In the rows, zero is written as 128.
Rotation paths and how fast each direction turns (degrees per step):
Each turn is a multiple of 5 degrees from 10 to 175, or 0.
Each row of a path follows its step; steps can be skipped.
Rotation 1:
step 0: [140 132 138 129 131 140 130 132 128 115 129 126 133 140 118 126 134 125
 119 123 131 128 132 135 136 123 122 137 123 132 131 129 122 111 121 132
 128 124 131 124 133 121 121 132 126 131 130 142 125 124 130 122 126 133
 132]
step 1: [135 127 126 123 131 128 132 129 139 119 134 116 119 145 135 128 128 115
 130 117 129 124 130 124 130 132 130 126 135 134 130 128 129 125 125 127
 131 120 134 128 131 121 130 117 116 134 117 126 120 129 119 121 134 135
 129]
step 2: [132 131 124 122 129 129 132 129 127 123 129 136 124 132 139 137 139 138
 129 124 128 132 127 123 121 130 141 129 123 128 126 138 132 118 124 121
 121 114 126 126 141 129 143 115 122 132 128 121 126 133 131 134 124 133
 133]
step 3: [135 123 128 128 131 130 130 134 124 135 119 129 128 122 139 122 128 123
 118 127 125 138 127 129 133 120 124 126 125 133 117 138 128 126 129 128
 128 112 134 132 123 135 139 121 122 124 125 127 142 140 134 120 120 121
 126]
step 4: [123 125 131 130 125 128 134 125 121 129 125 128 138 125 141 128 127 128
 134 123 126 133 120 119 138 132 131 119 121 126 127 129 129 132 131 133
 124 132 133 141 118 138 133 115 137 131 120 130 129 129 119 124 136 109
 131]
step 5: [128 143 132 133 117 129 134 118 119 133 116 141 135 116 128 131 122 122
 131 131 126 118 126 129 129 140 134 130 124 137 128 138 132 125 132 114
 124 131 128 134 125 128 123 132 137 131 126 135 130 126 132 126 130 128
 130]
step 6: [134 137 125 131 122 124 133 133 129 122 124 125 132 131 117 125 113 127
 129 138 138 120 122 126 137 131 125 126 135 133 125 138 128 130 124 132
 131 135 125 124 131 135 109 123 137 124 125 119 135 129 128 120 118 126
 128]
step 7: [118 125 131 129 117 122 139 123 121 129 141 127 129 132 122 130 125 130
 135 140 134 135 130 134 132 137 127 126 126 124 133 134 120 120 121 135
 133 127 132 115 127 124 122 134 128 128 126 115 112 129 118 124 127 129
 133]
step 8: [131 123 132 138 125 128 126 130 131 127 125 134 120 120 130 116 129 135
 121 128 131 130 133 130 129 121 131 126 133 142 135 124 119 123 120 122
 134 121 120 119 133 119 131 134 129 125 132 123 118 120 119 119 123 134
 142]
step 9: [133 130 128 123 137 132 120 131 132 120 131 129 112 129 125 124 120 137
 122 118 123 128 126 131 125 124 118 124 126 122 126 125 125 118 125 126
 125 132 135 123 124 125 138 116 127 123 127 121 120 116 123 112 122 123
 122]
[125 126 127 128 128 128 130 125 128 128 127 132 125 126 131 128 130 126
 129 130 127 126 127 126 129 129 131 127 129 129 129 126 132 131 127 127
 130 127 127 129 131 125 128 128 128 129 128 129 125 127 125 128 130 130
 128]
115
[127 128 127 128 133 128 129 131 128 126 128 128 127 130 130 126 126 126
 127 128 127 126 127 128 131 129 127 126 123 129 127 128 127 130 127 128
 127 126 127 129 129 130 127 132 128 125 129 128 129 126 128 127 126 130
 125]
130
[129 129 129 125 128 125 128 126 130 128 127 130 128 133 126 129 128 130
 129 129 128 126 129 126 128 128 128 127 129 128 125 130 129 129 128 126
 126 128 128 128 131 127 126 130 127 127 123 124 129 130 130 130 129 129
 128]
80
